In the data rows, zero lies at 4.5, halfway between 4 and 5.
Here is a table of points, one per row:
[4 4 4 4 5 6 6 3 5 5 5 2 3 5 4 2 4 9 4 7 4 2 3 4 5 9 3 3 4 3 4 5 4 2 5 2 5
 6 7 4 4 3 4 3 8 4 4 4 3 3 4 6 8 3 4 3 8 6 4 4 5 6 3 5]
[3 5 9 4 4 2 4 4 8 6 5 4 3 6 4 7 5 8 7 7 3 5 1 5 4 2 5 9 8 2 4 4 8 3 3 3 4
 3 3 6 5 6 2 7 2 7 5 3 2 2 4 4 6 5 9 2 4 7 6 5 2 4 4 4]
[6 7 5 4 4 6 4 5 4 5 4 2 7 6 4 8 2 4 3 4 4 3 4 3 5 4 4 3 5 3 4 5 4 4 7 6 5
 4 8 6 4 5 4 3 6 5 4 5 4 3 2 4 4 4 4 4 2 4 3 4 5 9 9 7]
[6 3 6 5 6 3 3 5 4 4 3 3 4 4 5 2 6 3 5 5 4 6 6 3 5 3 3 4 3 9 5 4 5 4 3 3 6
 6 9 3 6 6 9 5 4 4 5 2 4 5 4 6 3 3 8 5 6 7 7 4 4 5 5 2]
[4 3 5 5 5 3 3 6 5 7 9 2 4 3 5 2 4 4 6 3 4 4 3 3 4 6 3 5 3 3 3 5 3 9 7 6 6
 2 2 5 5 2 6 2 3 8 5 5 5 3 4 4 1 3 5 3 5 2 3 7 3 9 4 2]
[7 4 6 4 3 5 4 8 4 7 3 2 5 3 4 3 3 4 9 2 7 3 4 4 5 3 7 5 3 3 6 7 9 4 4 7 5
 3 3 3 3 5 3 4 5 1 5 2 6 8 5 3 6 5 4 6 5 2 3 4 4 3 5 3]
[4 5 3 4 4 6 6 4 4 4 4 3 4 5 4 3 4 5 4 9 5 5 2 4 5 5 5 4 4 3 3 6 3 7 4 7 6
 1 5 4 3 4 4 4 2 4 4 3 6 5 5 5 1 7 4 1 5 8 4 4 4 2 5 9]
[3 3 4 7 3 4 5 7 4 3 8 5 4 3 4 1 4 3 5 4 4 5 4 9 3 9 6 7 9 8 6 3 2 2 3 4 3
 2 2 5 4 4 7 2 2 1 4 6 5 4 3 4 6 3 5 2 2 4 3 6 3 3 5 5]
[4 5 5 3 4 4 3 4 4 4 5 6 7 6 4 1 4 4 4 3 9 5 5 4 4 4 6 4 5 4 3 5 3 4 4 8 4
 9 5 4 7 4 2 5 9 5 4 4 5 5 5 4 3 4 4 4 5 4 4 4 6 4 1 7]
[9 4 8 5 6 3 4 5 5 8 3 6 8 4 6 2 7 3 5 5 3 5 7 6 7 4 2 3 4 8 5 4 8 4 3 3 4
 2 9 4 6 6 5 3 3 6 5 7 4 3 5 6 3 4 7 8 2 4 4 4 4 2 3 8]
[6 4 4 4 6 6 2 5 4 5 9 4 3 4 5 8 9 7 4 4 4 6 6 2 4 4 3 6 7 8 4 4 4 5 3 1 3
 2 9 3 4 8 1 6 4 4 5 3 4 6 4 4 3 7 2 5 5 2 7 3 4 6 5 4]
[4 5 4 4 3 4 3 4 4 3 3 6 4 6 4 7 4 3 4 3 5 3 6 1 4 5 6 5 3 3 3 4 2 4 6 5 2
 1 3 4 4 7 4 4 8 5 5 7 5 4 7 3 4 3 4 3 4 9 3 4 4 4 3 1]
[3 4 4 7 4 4 8 4 5 2 7 6 4 3 5 9 2 4 4 4 4 4 6 5 9 4 4 5 3 8 4 3 3 2 5 4 3
 6 3 5 4 4 5 9 6 6 6 3 5 3 4 4 1 5 6 4 5 3 3 6 3 2 3 2]
[4 5 3 4 1 4 4 3 4 2 4 7 3 5 4 7 5 3 4 4 4 3 5 1 4 5 5 6 9 3 6 4 9 5 5 5 4
 4 3 4 4 6 8 4 9 5 4 7 6 5 6 4 5 6 4 1 4 2 5 4 5 5 4 3]
[9 8 1 4 4 3 3 5 5 6 5 5 2 5 6 2 9 4 6 4 4 3 4 7 5 1 2 4 4 2 4 5 4 3 7 3 7
 7 6 9 6 4 7 6 3 4 3 5 4 6 4 5 4 4 3 7 5 8 3 5 3 3 5 2]
[4 4 5 3 7 6 7 5 5 3 7 3 3 5 2 8 8 6 3 5 3 6 8 6 9 6 7 7 5 4 4 7 7 3 6 6 4
 5 4 3 4 2 2 3 3 4 3 6 3 4 3 8 5 3 6 9 4 6 9 6 4 3 4 4]
[4 5 3 4 3 4 4 4 3 3 4 5 6 6 4 2 3 4 3 3 6 3 5 4 4 4 5 3 4 4 4 4 4 4 6 6 5
 8 7 4 7 3 3 5 0 5 4 5 5 4 7 3 5 3 3 3 5 6 3 4 5 4 3 8]
[4 4 4 2 5 6 6 4 5 2 3 3 2 5 6 2 1 7 4 2 3 6 5 2 3 8 1 2 4 9 4 3 6 3 3 6 5
 2 4 8 4 5 2 7 4 5 5 3 4 7 6 6 6 5 4 5 3 6 8 6 3 4 7 4]
[3 5 5 6 4 5 5 4 4 3 4 7 4 2 5 8 3 4 3 4 5 4 4 3 3 3 4 4 4 4 4 3 4 6 7 5 6
 6 5 4 4 2 4 3 8 4 4 6 5 4 1 3 6 5 5 5 6 9 4 4 5 3 3 8]
[6 3 6 3 2 3 2 3 3 3 4 2 5 6 3 5 4 2 7 9 5 6 2 5 4 7 7 4 3 5 7 9 8 4 4 1 5
 5 2 3 7 2 4 6 3 5 7 4 6 7 3 3 3 6 3 7 5 7 2 4 6 4 5 4]
[3 7 8 6 3 5 6 6 5 9 6 8 8 4 5 4 3 3 6 4 3 4 3 2 4 9 4 3 3 7 4 4 3 4 3 5 4
 6 3 5 4 2 6 9 3 2 3 5 5 4 3 6 6 5 4 3 5 3 6 6 3 6 4 3]
[4 4 5 3 4 5 3 5 3 3 4 8 8 5 4 2 3 5 4 3 8 6 6 5 4 4 5 3 5 4 3 4 3 4 5 1 5
 6 5 4 6 3 2 4 8 5 4 5 5 4 6 5 3 4 3 3 7 3 3 4 4 3 9 6]
[3 4 3 4 9 4 4 4 4 4 4 6 3 3 3 3 5 3 6 3 5 4 4 2 4 5 9 2 7 2 5 4 8 6 6 4 3
 5 3 4 3 5 7 5 3 7 5 5 2 6 5 3 6 5 4 8 3 3 2 4 4 5 5 5]
[4 7 4 5 3 4 5 3 5 4 4 5 4 3 4 3 4 4 2 4 6 4 2 2 3 5 6 6 8 3 7 6 1 7 5 5 3
 3 5 3 3 4 6 4 3 6 4 4 2 4 5 4 2 5 5 9 5 2 3 4 6 3 6 3]
[3 4 6 7 6 6 6 4 6 5 5 2 3 5 7 7 9 7 6 5 5 3 9 9 3 4 3 2 7 9 5 3 4 5 4 6 3
 3 4 3 4 4 2 7 3 6 5 5 4 5 6 6 4 6 4 6 5 4 6 5 5 9 7 5]
[3 2 7 2 6 5 6 6 4 5 5 8 5 4 5 4 3 4 4 5 1 5 3 9 4 1 3 4 3 6 3 3 4 4 4 5 6
 5 2 5 5 7 5 5 3 2 6 3 4 4 5 6 7 4 5 3 6 3 3 5 9 7 3 3]
[3 5 3 4 4 4 5 4 6 7 3 4 2 5 4 2 5 4 1 3 8 6 3 5 5 2 7 9 2 4 7 5 2 5 5 5 2
 2 4 4 4 2 5 3 3 4 4 4 6 5 5 3 6 7 4 1 3 2 5 4 8 4 6 2]
[5 4 3 6 4 4 5 4 5 4 3 1 4 4 5 6 3 5 4 4 5 6 8 2 3 6 3 5 4 1 4 4 2 6 1 5 6
 8 2 6 4 7 4 4 4 4 4 7 4 4 2 3 6 4 4 3 6 1 6 4 4 2 3 8]
[3 4 3 5 3 5 4 4 4 3 3 5 3 5 4 9 3 4 4 4 5 4 5 9 2 5 4 5 2 2 3 4 3 6 2 5 2
 2 5 4 4 7 8 4 7 5 4 3 5 4 7 3 6 3 4 4 4 2 4 4 3 3 4 3]
[4 5 3 4 4 4 4 5 5 4 4 5 5 2 4 9 4 5 3 4 6 4 2 3 4 3 5 4 4 4 4 6 3 5 5 4 6
 8 6 5 3 4 4 3 7 4 4 5 6 4 8 4 5 3 5 4 5 5 3 5 5 4 3 9]
[3 3 3 6 4 5 6 4 3 3 4 2 8 5 6 2 3 8 5 9 4 7 3 4 4 0 3 3 4 2 5 4 5 3 6 2 5
 5 4 5 3 6 3 3 6 5 4 5 5 4 3 8 5 3 4 3 1 5 5 4 3 6 2 3]
[4 7 5 6 4 4 6 4 5 2 2 8 5 5 5 4 6 2 3 3 2 4 3 8 8 6 4 3 4 2 4 3 3 6 2 4 7
 7 4 5 4 3 2 2 3 4 4 3 5 5 3 4 4 4 5 3 6 3 6 4 3 3 3 1]
There is one direction along which these points spread out most. Take the direction at right angles to it along which they spread out most. Go by this last direction. How far along it is each point below, from 0 to 99? 50 is the average, and the first point above lies past it. One standard deviation of the points above along it is 16.
[5 4 3 6 4 4 5 4 5 4 3 1 4 4 5 6 3 5 4 4 5 6 8 2 3 6 3 5 4 1 4 4 2 6 1 5 6
 8 2 6 4 7 4 4 4 4 4 7 4 4 2 3 6 4 4 3 6 1 6 4 4 2 3 8] 50
[4 5 5 3 4 4 3 4 4 4 5 6 7 6 4 1 4 4 4 3 9 5 5 4 4 4 6 4 5 4 3 5 3 4 4 8 4
 9 5 4 7 4 2 5 9 5 4 4 5 5 5 4 3 4 4 4 5 4 4 4 6 4 1 7] 70
[3 3 4 7 3 4 5 7 4 3 8 5 4 3 4 1 4 3 5 4 4 5 4 9 3 9 6 7 9 8 6 3 2 2 3 4 3
 2 2 5 4 4 7 2 2 1 4 6 5 4 3 4 6 3 5 2 2 4 3 6 3 3 5 5] 18
[3 4 3 5 3 5 4 4 4 3 3 5 3 5 4 9 3 4 4 4 5 4 5 9 2 5 4 5 2 2 3 4 3 6 2 5 2
 2 5 4 4 7 8 4 7 5 4 3 5 4 7 3 6 3 4 4 4 2 4 4 3 3 4 3] 27
[4 7 4 5 3 4 5 3 5 4 4 5 4 3 4 3 4 4 2 4 6 4 2 2 3 5 6 6 8 3 7 6 1 7 5 5 3
 3 5 3 3 4 6 4 3 6 4 4 2 4 5 4 2 5 5 9 5 2 3 4 6 3 6 3] 35
[4 5 3 4 4 4 4 5 5 4 4 5 5 2 4 9 4 5 3 4 6 4 2 3 4 3 5 4 4 4 4 6 3 5 5 4 6
 8 6 5 3 4 4 3 7 4 4 5 6 4 8 4 5 3 5 4 5 5 3 5 5 4 3 9] 64
[3 5 3 4 4 4 5 4 6 7 3 4 2 5 4 2 5 4 1 3 8 6 3 5 5 2 7 9 2 4 7 5 2 5 5 5 2
 2 4 4 4 2 5 3 3 4 4 4 6 5 5 3 6 7 4 1 3 2 5 4 8 4 6 2] 24
[9 4 8 5 6 3 4 5 5 8 3 6 8 4 6 2 7 3 5 5 3 5 7 6 7 4 2 3 4 8 5 4 8 4 3 3 4
 2 9 4 6 6 5 3 3 6 5 7 4 3 5 6 3 4 7 8 2 4 4 4 4 2 3 8] 78
[6 3 6 3 2 3 2 3 3 3 4 2 5 6 3 5 4 2 7 9 5 6 2 5 4 7 7 4 3 5 7 9 8 4 4 1 5
 5 2 3 7 2 4 6 3 5 7 4 6 7 3 3 3 6 3 7 5 7 2 4 6 4 5 4] 59
[3 5 9 4 4 2 4 4 8 6 5 4 3 6 4 7 5 8 7 7 3 5 1 5 4 2 5 9 8 2 4 4 8 3 3 3 4
 3 3 6 5 6 2 7 2 7 5 3 2 2 4 4 6 5 9 2 4 7 6 5 2 4 4 4] 36
[3 5 5 6 4 5 5 4 4 3 4 7 4 2 5 8 3 4 3 4 5 4 4 3 3 3 4 4 4 4 4 3 4 6 7 5 6
 6 5 4 4 2 4 3 8 4 4 6 5 4 1 3 6 5 5 5 6 9 4 4 5 3 3 8] 63
